Named turns come first, each shown by rows before and after it. Which turns, in which order, take the first row of each pair that follows to the second? Write the first one first, as in the answered first pair.
turn z_403:
[-12 -16  23  31 -12   0   8  29  10  -6  21  19 -25 -15 -36   7  28   9
 -16  34 -11 -14   0  30   5  -4  38   3 -32  -6  -1 -22  -2  -4  18  22
   4 -21   8  -9  -2 -18   7  12   6] |-> [-16 -11  16  29  -8   1   9  28   9  -3  19  22 -27  -8 -34  -2  28   7
 -13  25 -10 -11   3  34   5 -14  40   9 -36 -10   3 -19  -7   4  22  26
   4 -16   4  -7  -3 -21   2  16  11]
[ 61  19   9  33  31 -15 -10  35   8  36   8  23   9 -30   0 -57  17  17
 -47  17 -32 -13 -27  10  -7  21  25  22 -41 -13 -17 -30 -24  -2  20  16
 -56 -15  28 -25  19  10 -26  27  51] |-> [ 57  23   5  32  31 -13  -8  33   8  38   5  24   9 -28   2 -61  14  16
 -47  13 -29 -13 -25  12  -8  16  24  22 -43 -14 -16 -28 -25  -5  20  18
 -58 -13  26 -24  21   9 -30  23  55]
[-11  16  -5   2 -11   6 -16   0  -9  -8   0  20 -18  12 -14 -11   0  -6
  -2  19   8 -16  -5  -7  15 -26   5  -2  11  -9  12 -15  10  30 -15   3
  15  -5 -19  -3  -8   3  28  34  -9] |-> [-15  21 -12   0  -9   9 -14  -2  -9  -5  -5  23 -19  16 -12 -16  -3  -7
   1  12  12 -16  -3  -4  13 -32   5  -1   7 -13  13 -11   5  27 -11   5
  14  -1 -21   0  -6   3  22  29  -4]
[-15  30 -23 -17  -6  -2   4  22  11  -5   4   4  25  16   7  -5  12 -24
  19  12   0   0  15   2  11 -20   6  24 -32 -15  15  17 -17   5   4  14
   7 -10  -5  11 -41  -9  25  44  15] |-> [-23  38 -30 -21  -8   5   7  18  11   0  -4   4  26  19  11  -9   4 -27
  16   2   6  -7  16   2  10 -27  -2  19 -37 -16  12  20 -19 -10   4  15
   0  -5  -7  10 -33  -7  17  25  24]
turn z_682:
[  5  12   9  -2 -25  21  -8 -12  -1  17  16   3  31   1  27   7  29   6
  46  -3   6  -7   6 -16   9  -6  18  15   4  -6  36  -4 -29  34  -4   2
   4   8  12   3 -24 -10   2  -4   5] |-> [  0  16  11   0 -33  26  -6 -16  -3  12  13   2  31  -1  22  18  22   5
  49  -2  11 -14   3 -21  16  -5   8   7  14  -4  32   2 -25  26 -13   1
   8  10  10   3 -25  -7   8 -14  -3]
[ 19  25 -38 -12  60  11 -12   5  19  12  13 -34 -21 -11  13 -16  15   3
  30 -66   1  47  26  55 -24   4  46  13 -33   8   5  17 -38  21  85  26
 -83  18 -13  26 -42 -22 -82 -42  46] |-> [-34  45  -5  37  -1  34  -1  -4  20 -21  29 -28 -57 -13 -31  64  -6   9
  66 -38  15  35  13  36  31   3   9 -33   2  23 -17  56  -5 -17  52  61
 -37  27 -47  17 -56 -14 -51 -85  -9]
[-14  25 -24  -2 -31   2  17  -3   9 -21   6  10   4  11  -4  15 -30 -17
  23  -5  25 -23 -13  -5  23 -22 -37 -20  19   2  -9  25  10 -22 -24  17
 -17   9  12   3  16  13  -6   9 -11] |-> [ 16  13 -41 -27   4 -12  10   3   9  -2  -1   7  21  13  19 -29 -16 -22
   3 -21  15 -14  -6   7  -7 -23 -13   7  -2  -6   6   3 -11   1  -3  -1
 -43   3  31  10  22   7 -24  34  21]
turn z_935:
[  1  10 -16 -10  12  -3   5 -19  13  29 -35  -7  27  -2  25 -22 -11   8
 -12 -27  28 -29 -13 -13 -22   8  16  -5 -17  -8  -1 -17  -6 -22 -18 -37
 -22  -2   9  24  16   3  -8  -7  10] |-> [ -1  12  -9  -8   5  -2   6 -26  10  23 -37 -12  27  -5  23  -7 -17  11
  -6 -24  31 -30 -14 -20 -14  14   4 -14  -4  -4  -6 -10   1 -28 -28 -38
 -17  -1   8  22  13   8  -2 -17  -3]
[-17  23 -22  -2  -4   8  11  -7 -15  -1  -8  17  12   8  18  15 -32   6
  34 -26   9   3 -17  -1 -14 -38  11 -11   1 -11 -10  18  -4 -23 -20  27
  10  13 -20  -6   3  17 -11 -17 -10] |-> [-15  20 -27  -6   3   7  11   1 -13   6  -6  22  10  10  21   0 -26   5
  31 -30   5   5 -14   6 -20 -45  23   0 -14 -16  -4  13 -12 -14 -10  30
   5  12 -18  -4   5  12 -18  -5   2]
[-13  -8  -1  41  -5 -31 -14  16   3  -6   4  33 -31  15 -12 -11  52  -9
 -23  16  -4  -6 -31  16  20   3  10  -1   2  20   1  25  20  26  -8  27
  35 -12   6 -23   0  -8  49  48  -9] |-> [-11 -13   1  40  -1 -32 -16  24   7  -1   7  31 -30  11  -8 -15  56  -8
 -33  19  -8  -9 -32  20  13   4  17   1  -5  20   1  15  18  19  -1  26
  27 -18  16 -27   6  -9  45  48  -1]
[  5  -9 -29 -10   6 -20  20  -7   0   1   8 -21  25  -7 -29  -1   2  13
   8   1   2  33  -1  -5   3 -15   2  -5  21   6   8  -4  -8   9 -10 -33
   4  26  11  14 -19  -6  21  21  24] |-> [  7 -13 -29 -11  10 -20  17   0   3   5  10 -22  26 -10 -26  -5   6  13
   0   1  -1  30  -1  -3  -1 -12   9  -2  13   5   8 -11 -11   4  -5 -34
  -2  22  17  11 -16  -7  16  24  32]
turn z_409:
[  8  -3  40  24  -7 -20 -14   6 -15 -30 -20 -41  16  12  12  11  27   9
   0   6 -21  11   7 -36  -3  44 -21  13  38   7 -15  19   2  16  -7 -27
  25 -18 -23  -1 -47 -17 -12  13 -41] |-> [ 15  -8  40  16  -7 -18 -18   9 -16 -27 -25 -36  20  10  10   4  28   7
 -14   7 -22   1   2 -39  -9  43 -20  13  37   7 -15   7   5  16 -13 -36
  24 -30 -11  -9 -42 -15   0  27 -35]
[ -4  28 -37 -20  19   0   6 -19 -36  11 -37  26   5  32  -7 -38 -19  -9
   0 -32  12 -14   0  -2 -10 -48 -33  17   4 -19   6  11 -16  37 -30 -10
  11   2  -9  15  -2   2  18  35  20] |-> [ -5  22 -31 -24   7  13   4 -12 -29  18 -41  24   6  16 -10 -31 -27 -10
 -31 -25  14 -43 -12  -7 -16 -41 -40  -2   0 -14  -8 -11  -6  -5 -37 -20
  -2 -16  16  -4  19  16  30  18  30]
[-11   8 -26  -2  15  -7   4   8  -4  17  -8 -10  15  24  18  -6 -16  -4
   1 -14   3  -4  -5  16 -13   1   4   0  -6 -15  -4  -3   2  -6  17  15
  -6  22 -14  24  16  -2 -30 -20  14] |-> [ -3   7 -30  -9  19 -11   2   6  -7  17 -10  -6  17  29  17 -16 -12  -5
   1 -17   2   0  -4  16 -16  -4   8   8  -3 -16   1  -5   1  11  13   9
  -5  20 -13  28  13  -4 -26  -1  17]
turn z_226:
[ -1   5 -23 -24  16  16   3 -27  -9  20 -20  -8  15   6  17  -8 -11  -9
  -4 -22  19  14  -2  -4  -3  -2 -14  23  17  -2   9   0 -12  15 -22 -26
  -3 -14   1   7   6   5   7   5  -1] |-> [ -8   6 -28 -22  14  21   3 -22  -6  25 -19  -2  12   8  15 -16 -13 -11
 -10 -25  20  10  -4  -2  -4 -10 -10  22   8  -6   9  -3 -13   8 -19 -23
  -5 -17   3   4  12   4   7   3   9]
[ 11  -4  49  23 -21  -3   0  23   5  -3  31 -15 -17 -12  14  32  19  11
   4  50 -19  16 -18 -16  14  49 -15  -6  -6   4   6 -15  -3 -17  19  18
  19  -5   3   3  10   3 -22 -17  -7] |-> [  3   7  43  22 -23   0   3   8  -3  -9  24 -17 -16  -3  17  38   9  10
  22  39 -11  23 -12 -19  23  44 -28  -9   6   7   8   4  -3 -13  12  20
  25  10 -13  12   5   6 -25 -31 -19]
[-14 -12 -21 -47  -8  -6  -5 -45 -23  30 -23  13  29  11 -51 -28 -49  22
 -16 -21  11 -20  32 -28   7 -41 -26 -11  25  15  -2  18  33 -14 -42   3
 -22   8  -1  -3  30  21 -10  -5  38] |-> [ -8 -24 -18 -46  -7  -5 -10 -26 -14  41 -16  20  26   2 -56 -39 -38  22
 -39 -12   1 -31  27 -24  -5 -40  -8  -8   6  12  -4  -4  33 -22 -31   2
 -30 -10  17 -12  38  17  -7   7  54]
Pairs:
Each pair is two turns apart.
[-24 -24 -55 -14  -2 -32 -13 -39  13  16  -2  21 -25  11  13 -15  14 -20
  -6 -41  14 -43 -17  19 -12  -5   1  17 -13 -24  16  30 -13  25 -11  18
 -39  42 -24  39  54 -27 -14 -10   9] |-> [-15 -36 -48 -14  -1 -30 -19 -25  22  24   1  18 -24  -4  14 -15  19 -18
 -32 -29   8 -59 -26  19 -23   7   8  11 -25 -22   8   8  -8   3  -6  11
 -51  23  -1  27  68 -22 -12 -13  20] => z_226, z_403
[ 10 -30  14 -29  -3 -18  -9 -16 -13  25 -16 -17  24   2  13 -13 -51 -14
  11 -21  20   1 -22  -8  10 -11 -20 -19  -2  16  28  -1 -41 -47  14   0
 -54   7  18  22  50 -19 -11   1  31] |-> [  9 -32  21 -18  -3 -23  -7 -12 -11  23  -9 -25  21  -4  16  -4 -46 -12
  21 -13  15  12 -19  -5  10  -2 -16 -19  -7  17  25   4 -42 -48  23   9
 -54  12  11  25  48 -22 -25  -9  26] => z_226, z_409
[ -2   1  10  24  -7 -21 -35  13 -22  19  -4  29   4   0  -6 -15   8  -5
   8 -16 -29  33   0 -18 -23   6 -37 -28  20 -15  43  38 -19  50 -21   6
  42  24 -42   5 -11  -9 -26  54 -12] |-> [-17  16  -2  16 -14  -7 -28  -1 -26  22 -18  30   7   7  -1 -15 -10 -10
   8 -33 -14  22   1 -21 -21  -8 -55 -40  26 -16  40  46 -22  30 -28   4
  35  33 -47   5  -4   0 -32  25  -8] => z_403, z_682
[ -4   0  15 -18  23   3  10  -4  -5   9  -4 -13   6 -16  27 -42  22  24
  12   5 -12  30  25  14 -13  21  16  13   3  -4  23  17   7  26  17  -3
 -11   7 -21   9   1 -12 -33  -1   5] |-> [  5  -9  17 -29  17  15   4   4   1  17 -10  -8  12 -29  23 -46  17  22
 -27  11 -12  -4  10   7 -25  24  13  -1   1   1  12 -13  19  -6   6 -23
 -21 -19  12 -12  19   2 -11   1  17] => z_409, z_409
[-22  34   0  -4 -16  35  -1  12  -7  39 -18  18  -1  14 -14 -27 -22   5
 -17  -6  39 -28  -3  -9   2 -21 -11  10   4  13 -16 -12 -25 -11  -8  18
  -1  -4   6 -20   9  27 -24 -33  57] |-> [-22  26   8   6 -16  32  -2  25   1  42  -8  16  -7   7 -15 -24 -14   8
 -21   4  32 -27  -5  -4  -2 -14   2  11  -7  12 -18 -19 -24 -17   5  26
  -5  -8  12 -23  12  23 -30 -33  62] => z_682, z_403
[-16  23  -4   5  -7   8   4 -17 -12  -2   6  14  -7  14 -18  11  -7  -5
  31 -17  14  12   6   1  17 -21  -2   3   2   3  10  28  -6  25  -2  25
   9   8 -27  16 -10  -3 -13 -17 -10] |-> [  2   4  -6   1   9   0  -3  13   1  15  17  18  -6   3 -12 -17  16  -7
   3  -7  -4   8   4  16  -6 -18  33  19 -32  -3  13  -3 -16  28  23  22
  -8 -12  -2   9   1 -13 -22   8  20] => z_935, z_226
[-27  22 -19  18   1  -1  13  14   6   2  40  26 -20  14   2 -15 -14 -11
  12 -17  -6  18   6  25  -4 -26  24  24 -40 -17   2  -6 -23  -8  36  17
   2  15 -21  13  14 -14 -25 -28  26] |-> [-29  24  -2  16 -29  14  14  -7   0 -15  27  13 -13   1  -7  31 -42  -9
   7  -7   8  -7  -8   0  13  -5 -19 -15   4   1 -18  -1   5 -53  -5  -1
  13   9 -12  -1  18  12   6 -62 -11] => z_682, z_403
[-37 -15  18  19   0  -8  10   6   3   6  34  -8 -32  14   2  10  -1  14
   4  -6   9   4  -2  -1   7  -7  54 -14  -8  17   8  20  41 -18  20  19
  11  -9 -28 -13 -22 -15 -16   9 -12] |-> [-36  -9   3   8   9  -8   9   2  -2  10  27   1 -29  26   5 -13   0  11
   7 -21  12   9   2   2   4 -23  55  -1 -11  10  17  22  31   2  22  15
  12  -4 -32  -6 -26 -19 -16  25   0] => z_409, z_403
[  7  -9 -10 -27   2  15  -8  13 -10 -16  -3  13  14  15 -27 -13 -17  14
 -12   0  12 -11  -7 -13  13 -34  -3  -2   7  13   8 -11   2  11 -25 -22
  17 -16   9  -7  14   6  40  35  25] |-> [ -2 -12   1 -16 -10  21  -6  18  -4 -14  -1   0  12  -1 -25  14 -25  16
 -20  12  14 -20 -13 -16  15 -18 -11 -23   7  19  -7 -14  10 -32 -22 -16
   8 -19  16 -16  26  13  31  -4  19] => z_226, z_409
[ -8   4   9 -15 -22  -8  14  14 -16  27 -22  10 -41  10 -38  33 -23 -17
 -20  18  34   1 -40 -15  18  11  -6 -15  39   5 -22  -1  45  -4 -38   7
  16 -21  43  -2  21  -2  13  21 -15] |-> [-12   2  16  -4 -25 -10  15  19 -12  24 -14   9 -48   8 -41  45 -19 -14
 -14  25  30   8 -39 -13  22  16  -2 -16  35   5 -23   4  46  -5 -31  17
  19 -17  36   1  18  -6   7  15 -20] => z_403, z_409
[ 33  15 -29 -31 -38  22 -12 -62   6 -34   2  13  47 -12 -10  51  36  46
  33 -27 -25   9 -13 -24 -18  43 -33 -15  35  48 -24  -5   9 -16 -72   6
 -14  -5  -5 -32 -44   1  31 -27 -27] |-> [ 59  -7 -38 -48  -7  12 -20 -32  19  -5   5  10  58 -27  11   8  58  44
 -10 -28 -44   3 -14  -7 -56  49   5   5 -13  38 -21 -49  -7 -25 -34  -4
 -53 -27  32 -39 -20  -6   6 -14  22] => z_682, z_409
[ -7   6  -1   1   8  -2  -5   3  10   9  -2  -2  -8  -1 -10  10  -1   4
   8 -12  -3   4  23  12  -7  -3   9  12 -13  -9  -7  18 -14   5  12  12
   2   0  16   3   1  -3 -10 -13  -5] |-> [  5   0   0  -4  11  -4  -9   7  11  12  -2  -4  -3  -8  -8   6   2   5
  -4  -8  -6  -2  19  11 -13   3  12  13 -14  -8  -9   7 -11   3  10   3
  -3  -8  29  -1   4  -1  -5  -5  -2] => z_409, z_935
[-25   2 -23  -4   0  -2   8 -16  18 -11 -11 -16   6   3  -4 -23   9  -8
  35   9  24  -1  -8  17  -3 -24  35   7 -18  -6   7   9 -13  21  -1  28
 -17  16 -18  -5   4   7   4   4   9] |-> [-21  -6 -19  -5   1   0   6  -4  25  -4  -8 -18   5  -7  -4 -25  12  -8
  14  18  19 -14 -15  17 -12 -17  40   3 -29  -3   0 -10 -10   0   5  24
 -28   2  -1 -16  16   9   6   0  22] => z_403, z_226
[ -2  32  -2  -3 -49  36  -9   2   4 -12 -41  -7   6  -2 -14 -19 -24   2
 -32 -23  11  -6 -29 -14 -15 -20  -8  55  18   3 -36   3 -23 -37 -16 -16
 -13 -14   9  13   4  20  50   3  11] |-> [ 23  14  14  -4 -39  21 -15   7   4 -16 -32 -20  12 -17 -10 -12 -12   5
 -38  -5  -2   4 -30 -16 -23   6  -1  60  26   8 -36 -10 -17 -28 -15 -27
 -14 -25  22  11  -1  20  57  20   0] => z_226, z_226
[-45 -15  27   3  -1 -13  -5  17  -3 -30  15   7   3  19 -31  -6  15   0
  34  26  13  27  16  25  -4  -5  28  13 -41   2  24  26  13  54   2  33
  52  26 -25  10 -40  -4  -5  20   3] |-> [  0 -16  -4 -65  34 -15 -14 -13 -17 -12 -30  -9  54  20   9 -52  -5  -9
  -6 -12  28  11  20  14 -41   0   6  17 -24   4  29   0   4  46 -14 -27
  13  24  13   8 -19  20  -7  15  30] => z_682, z_682
